Read these off the matrix that follows.
1) Read off the bottom entry of the column that holds the largest entry.
2) Read off the largest entry in the last row.
3) Read off the smallest entry in the first row.
4) Read off the top-left entry.
5) Read off the last entry, reading row by row.
6) Read off the entry in the top-right corner.
7) Read off the smallest entry in the last row.
8) Read off the bottom-left entry.
[[-165.0   68.0 -117.1 -105.9  -23.6   73.4  -64.3 -177.9  228.2  -58.9]
 [   4.0  -56.7   74.7  -68.2   38.3 -127.7  199.7  -82.1    1.2   13.4]
 [  52.8    2.4  -63.2   28.0  -36.1  -93.2  -94.6   65.0   51.5  -95.9]
 [-105.1  -19.9  -17.3 -124.4  -29.4   35.3 -122.1 -127.6  154.7 -110.8]
 [  -3.7  -54.5  -41.2  -86.9 -158.9 -198.0  -87.0   64.2   97.2  -44.6]
 [  47.6   53.7 -221.3  -58.5   61.6  -52.0   -4.3   89.9 -124.0  -54.9]
 [  -1.2    2.1   -5.5   47.0  -37.3 -218.4  -35.2 -112.7 -132.0   -6.4]]
1) -132.0
2) 47.0
3) -177.9
4) -165.0
5) -6.4
6) -58.9
7) -218.4
8) -1.2

arr = [ 6  1 73 -4 -1 -2  9]
Report the entry just right of -2.
A: 9
The entry at the centre -> -4

Questions about the grid below. Counting starts at 1.
1) What is the entry in the bottom-right corner?
2) What is the bottom entry of the column that holds the smallest entry?
3) What is the entry just right of 7?
4) What is the entry just left of -77?
5) What is the entry in row 2 and column 3?
[[ 67 -77 -17  33 -66]
 [-37  25   7 -37  72]]
1) 72
2) 25
3) -37
4) 67
5) 7
